Named moves, each a turn or a mirror, and the order they were made in; the first pair answered:
j_460:
[  0  11  36 -30  16  20 -12 -13  -4 -13 -14 -52 -36 -21] -> [-10  10  33 -32  14  17 -16  -6  -8  -8 -12 -59 -38 -15]
[ 54  12  17   6  -4  17 -13  -3  37 -16   3  10  -5   0] -> [  7   5 -25  -2 -20   1 -31  28   0  -5   9 -19 -12  39]
[ -9  -5 -30   3  12  10  -7  22   0   0  24 -10  -5  24] -> [24 -1 -3 10 23 22  9  2 29 -7 19 10  0 -1]
j_324:
[-20  23 -19  13 -39 -13  -5  18 -38  18  10  -5 -16  43] -> [-35  10 -31  12 -17 -11 -16  -5 -27   8  32 -19   7  47]
[ 39 -18  -4  14  34   3 -36   0  15  10  29  26  26   6] -> [ 59  -7  13  15   8   0 -24  29   4  20   7  41  -2   4]
[  0  10  18  -3  10 -28  39   0 -20  12 -43  11 -42  -4] -> [-28 -10 -13 -12  52 -21  16 -47   2  -6   6 -16  10  -1]
[ 52  20  76  10 -62   9  26 -24  15 -43 -40  11  17 -54] -> [ 20   2  51   4 -19  21   7 -69  43 -60   5 -15  67 -54]
j_560:
[ 13  30  56   8 -14   8  18  16  -3  12 -37   4 -42 -17] -> [  4  20  -1   1 -12  13 -14  56   2  38  -5   1 -51  29]
[-19   6  -7  -9  28 -12  14 -27 -13   2  -5  -9  15   3] -> [-23   0 -20 -12  28  -8  15 -19 -10   9  -1 -11  12  12]
[ 29  -8  27  22 -30   1 -14   7 -15  12   4  27   7  19] -> [ 29  -2  27  25 -29   3 -11   7 -15  13   5  30  10  19]
[ 30  -5 -10   0 -29  28 -30  35  22   6  27  13   2  32] -> [ 41  10  52   5 -36  19   4  -3  17 -21 -11  15   9 -22]
j_862:
[ 31  -7 -13   3 -85  15 -21  20 -41  10 -20  -2 -11 -10] -> [-23 -17 -36  -6 -60   6 -31 -14 -57  -5  -4 -41   9  -9]
[ 39  -7  29   2 -38   6  30   6  -4   5 -12  25 -31  -3] -> [-35 -25   5 -11  -7  -8  18 -39 -23 -20   9 -32  16  -4]
[ 21  16  39  -5 -78  -6  -3  13  -5 -13  -5 -13   0  -6] -> [-45  -9 -27 -26 -26 -20 -21   1 -21   0  27 -43  18  25]

Between the rows of a pair lie two moves.
[-53 -26 -40 -20  40 -22  -2 -25 -28   9  10 -31   9   5] -> [-19   1  18  -7  -1 -36  39  -7 -51   7 -52 -11 -36 -27]
j_560 j_324
[ 50  33  38  16 -55   3   1  37   0   7 -18  34 -12 -29] -> [-30  -1 -31  -6  -1   9 -48 -13   7 -11  55 -25  61   5]
j_324 j_460
[ 12   3 -15 -12  11  25 -32  -2  31   4  49   9  38   2] -> [ 40  26  38  -4 -21  17   6   6  13   0  -7  23   4 -29]
j_560 j_324
[-38  -9 -39 -21  22 -28   9   4 -39   4 -21 -47   0   3] -> [ -7   4  18 -12 -15 -23  18 -14 -41 -28 -39 -43  11 -28]
j_862 j_862
[-23  27   0  -5   4 -25  14 -10 -13 -11 -34 -38   2   0] -> [ -3  30  -2  -3  11 -23  29   3  -2   3 -41 -11 -20   2]
j_862 j_560
[-12   3 -24 -15 -14 -11  11  31 -27  38 -21  14 -42  20] -> [ 46  15  11   5 -28  13  10  21  12  18 -14  39 -26  -2]
j_324 j_862
[-26 -17 -25   0 -43   5 -49   0 -19 -18  39 -45  43  25] -> [  4 -32 -48  -7  28  23 -36 -13  38  16  60   1  40  23]
j_460 j_862
[-13  12  30   2 -29 -10   6  12 -30  -4 -24 -16 -11 -10] -> [ -8  -2 -16   1 -18  -1 -17  41 -15  18   2  -5 -17  25]
j_460 j_560
[ -2  15  77 -11 -94  19   7  14   0 -38  -7 -22  33 -33] -> [-48 -26 -58 -34   5  22 -26  45  26  34  63 -14  18  44]
j_324 j_862
[-68  17   1   8   6 -21   5 -10 -33 -16 -11 -11   5  25] -> [-33  32  42  21 -28 -12  14 -10 -27 -30 -30   6   0   4]
j_862 j_862
[ -4   1  20   8 -40   0 -14   5 -16 -39   5 -19  20  -4] -> [ 38  -3  18   4  14  21   5  -6  35 -14  16  23  17 -17]
j_862 j_460
[  9 -16 -37  -8  65  10   7 -19  48  28  46  19 -11  15] -> [-15 -12  -2 -11  51   3   6 -69  34 -16  44 -15  24 -10]
j_862 j_862
[-29 -26 -46  -8  24   4 -26   2  22  13  44 -15  18  39] -> [ 31 -13   2  13  -4  31 -26  -9  58  -9  44  11  36  10]
j_862 j_324
[ -6   7  47  16 -58  -2   5 -23 -15 -51 -12 -38  45  -4] -> [ 55  16  33  29 -64   8  11  39   8  -8 -23  23 -12  19]
j_862 j_862
[ 45  13  36  20  -4  23 -25 -41  50 -36  46  12  61 -11] -> [ 73  29  28  26 -53  19 -23  43  20   6  11  45  -6  22]
j_560 j_324
[-12  16  18 -20  39   4  34 -39  -7   6 -36  12  -3 -22] -> [  5  21  19 -14  35   9  37 -25   2  14 -41  24 -14 -21]
j_862 j_862
[ 56   4  19  13 -73  36 -32  29  11 -12  10  10   1  10] -> [ 49  10  43  12 -79  28 -19  16  -1 -25  -3   2   7  -6]
j_460 j_560
[-15  22  50   8 -58 -36  14  25 -65 -37 -39 -55  11   6] -> [-67 -10 -51 -17  53 -38   2  17 -43   8  10 -59  13  45]
j_460 j_862
[ 14   0   1  -3 -17  25  -9  12  14  -5  18   4   6 -25] -> [  6   2   5  -3 -28  14   0  29  -2  -2   0   4 -12 -23]
j_862 j_324
[-33  12  41 -14   1 -27  10 -15 -20 -19 -33 -12  16 -24] -> [-50  -1 -21 -19   2 -26 -28  28 -23  13   5 -20   3  30]
j_460 j_560
[-34   2  -9  -7   3 -19  17   6 -30   9 -21 -12 -17  -7] -> [  2  13  19   8  -2 -14  28  12 -10  11 -33  16 -27 -20]
j_862 j_460
[-47 -25 -39 -35   5 -38 -29  -5 -42   8  25 -42   3  42] -> [  3 -33 -32 -23  19  -4 -45 -29  26  -1  64 -16  42  37]
j_862 j_324
[ -5   2  11  -2  27  -5  41 -29  11  -7 -13   5   4 -26] -> [  3  -3 -29  -3  11   2  21  27   4  27  -7  19 -30  19]
j_560 j_324
[ 15  16   6  21 -29  -2  -2   0 -18 -24 -27 -17   6  22] -> [ 37  16  12  24 -19  10   4  -9   7 -23 -24   0   9  13]
j_560 j_460
[ 10 -14 -20  -1  36  17 -10  -7  28   7  17  21   4   8] -> [  9  -1  21   0  25   7  12 -39   9 -17 -14  10   8 -25]
j_460 j_560
[  6  -5 -23   3  24  25 -12 -19  48  -3  42   6  32 -11] -> [ -6   5  17   2   9   5  10 -47  19 -28   7 -14  36 -45]
j_460 j_560
[ 18  -7   0  -3  -2  -2   4   8 -13   7 -15  16 -25   3] -> [ -9 -17 -21  -9   0  -1  -9   3 -22  -3   4  -5  -8  19]
j_862 j_560
[-42  -6 -21   6 -60 -13 -30  26 -45 -19  13 -49  15  32] -> [  4  12  56  18 -51  -5  12 -29 -17 -50 -19 -24  32 -35]
j_560 j_460
[ -7  -4 -20  -9   2 -16   6  15  -8  22  -5  11 -25  17] -> [-12   7   5  -7  -7 -23  19  -1 -18   5 -24   3 -22  -5]
j_560 j_460
[-36 -33  -7   4  51 -22  -6 -30 -19  14  -2  -5  -2 -17] -> [-17 -19  -9   7  22 -23  -4  15 -37  36 -19  15 -38  -7]
j_324 j_560
[-14   9 -30  10  -6  20 -50  10  24  16   8   1  21  19] -> [-41  17  -6   4 -28   2 -36  -4 -18  -4 -19 -28  19   0]
j_560 j_460
[  1  11  30  -3  34 -15  58  -2 -14  19 -44  28 -37 -43] -> [ 20  -4  -4  -2  68   3  42  -1  27  36  -7  49 -25 -19]
j_324 j_862
[ 12 -35  -6   1 -39 -16  -5  18  13   5  -6   7  -3  37] -> [  5 -29  22   2 -27 -14  12 -30  14 -23 -14   1  25   1]
j_324 j_560
[ 36  -6   7   5  53  11  12 -33  63  -1   8  50   9 -23] -> [-34 -13 -58  -9  -3 -23 -20  45 -21  27   1   3 -38  41]
j_324 j_460
[-66 -23 -59 -22  56 -23  -6 -13  -3  26  37 -21   4  27] -> [ 33  -5  10  -1  65  12  31 -31  68  23  16  51   2 -28]
j_460 j_862
[  3   6  13   8 -55   0 -29  22 -11 -18   6 -20   6  14] -> [ 19   2   1  12 -43  15 -35  30  15 -10  20  -5  11  23]
j_460 j_560
[-13  -5 -43   2  -3  11 -30  26  -4  -1  28 -16  -4  35] -> [-36  11   6   1 -25 -10  -2  -4 -39 -31 -10 -40  -2  -6]
j_560 j_460
[-18   9 -13  -5  -9  -1 -19  25 -16   7 -16   3 -23   7] -> [-29   4  16  -6   7  -4  -6 -22  -8 -17 -21  -7   5 -18]
j_324 j_560
[ 30  -4  11   8  24  22  -3 -21  36   0  25  14   9 -11] -> [ 42   8  28  10  -4  13   9   9  12   7 -10  24 -24 -11]
j_862 j_324
[ 10   9  -2   1 -32  11  -6  27   0   2  -7  10 -23  11] -> [  0   7  19  -4 -24   8  -1 -20  -1 -24  -4  -7  11 -18]
j_862 j_460
[ 17  -3   5   9 -66   9 -22  38 -23  -7   2  -9 -16  19] -> [-18  -7  17   3 -54   1 -16  -2 -39 -35   0 -39  14   2]
j_862 j_560
[ -6  14 -24  -4 -39 -26 -11  62 -47  23 -16  -4 -42  32] -> [ 62  14   4  14 -47   5 -18  57   9  14   2  35 -23  19]
j_324 j_862
[-10 -24   3  17  22  27  14  -5  -9 -16   5  -9  12  14] -> [  8 -20  16  20  15  30  24   7  -5  -9  -4   8  -5   9]
j_862 j_560
[ 59 -18  19  12  37  18  18   0  47  32   3  51  -6  26] -> [ 13  -1  76   5   7 -16  47 -34 -12  -6 -51   4  -2 -16]
j_460 j_560
[ 10  14  43  19 -32  -2   2  39  -4  22 -15  16 -47 -11] -> [ 20  -3  10  20  14  19 -23  26  45  32  36  28 -17   8]
j_324 j_862
[-22   8   2   2 -32 -10  -5  18 -33  -6 -27 -15  -7  -5] -> [-11   9   5   4 -33 -10  -5  30 -27   2 -25  -6 -18   2]
j_862 j_862
[-44 -38 -50  -3 -16  24 -15  -1 -32  26  37   0 -37  24] -> [-17 -33 -11   9 -24  46 -24 -53  11 -15  57  -4  22  -9]
j_862 j_324
[ -2   1 -16  17 -66  10 -65  19  16 -38  67 -39  30  60] -> [-17  17  38  12 -82 -13 -34 -13 -15 -66  32 -60  35  18]
j_560 j_460
[-32 -14 -34  -5  -3  -7 -30  17 -17  -3  36 -37   3  36] -> [-19 -15 -43 -12  40 -12   3  22 -10  30  14  -4 -31  29]
j_560 j_862
[-16 -43 -42   4  39  20  -5   2  25   5  52  11  11  13] -> [ 19 -10  45  11   3   6  46  -7   5 -15 -21  30 -18 -49]
j_560 j_324
[-18   7 -21  -4  49   9  25  51  -7  32   3  36 -43   7] -> [-44  11  -6 -10  32 -12  36  41 -42  20 -19   9 -43  -5]
j_560 j_460
[  7   7  40  -8  -1 -13  21 -10 -17  -2 -34  17 -22 -34] -> [-41 -12 -19 -22  40 -19   4 -12 -26  12  -7 -10 -12  -6]
j_862 j_560
[ 27  -3 -10  16 -10  27  17   3   3   5 -16  20 -17   7] -> [ 14  -9 -11  14  11  29  13 -31  15 -10   0   8  13  -5]
j_324 j_560
[-18   8  -3 -11  27  10  -2 -24   6   9  11   6  23  -8] -> [-28  16  11 -11   6  -3  11 -16 -17   8  -8  -4   4 -16]
j_324 j_862
[ 10 -21   4  23 -16   6   3 -25  24 -18  11 -51  41 -29] -> [ 43 -21 -27  25 -25  18  -8  28  37  16  17 -20  11   6]
j_560 j_862
[ 47   7 -31  14  36  17  13  44  39  45  -9  11 -23  37] -> [ 44  14  27  13  54  14  43 -27  43  -1 -29   0  13 -28]
j_324 j_560
[ 22  -7  -4   0 -20  28 -11 -12  30 -21  33  -5  29  11] -> [ 39   2  -2   6 -41  20   1  28  13   4   6  14 -10  15]
j_862 j_324
[  9   6 -45   0  -1 -13 -18  65 -12  26  28  17 -25  42] -> [  2  10  20  12 -26  -4 -21 -25   0 -58  31 -24  57 -12]
j_862 j_324
[-41  -6  11  12  -5 -10 -10 -21 -24 -11   1 -40  13  -5] -> [  6   6  41  14  -5  -9  24  -1 -15   7 -33   5 -25 -27]
j_862 j_560
[ 36  -4  12  10  -3  36  -9 -23  72 -15  27  18  43  -8] -> [ 17 -13  -5   7   2  36 -20 -25  67 -18  41  11  50  10]
j_560 j_862
[ 71  25  34  -4 -49  18 -18  -5   3 -11  20   8 -10 -53] -> [  6  13 -20 -20 -67  -1 -47  22 -52  -4  31 -44 -16 -10]
j_460 j_862
[-57  -9 -28 -18  61 -19  -3 -35  -6   2  13 -16  13 -19] -> [-44 -12 -35 -19  70 -10 -10 -32  14   9  23  -3  12 -11]
j_460 j_560
[-13   6 -15  -7 -36 -26  14  35  -5 -15 -22  18 -36  19] -> [-34   2 -22  -4 -41 -29   4  24 -14 -31  -7  -8 -16  23]
j_862 j_560
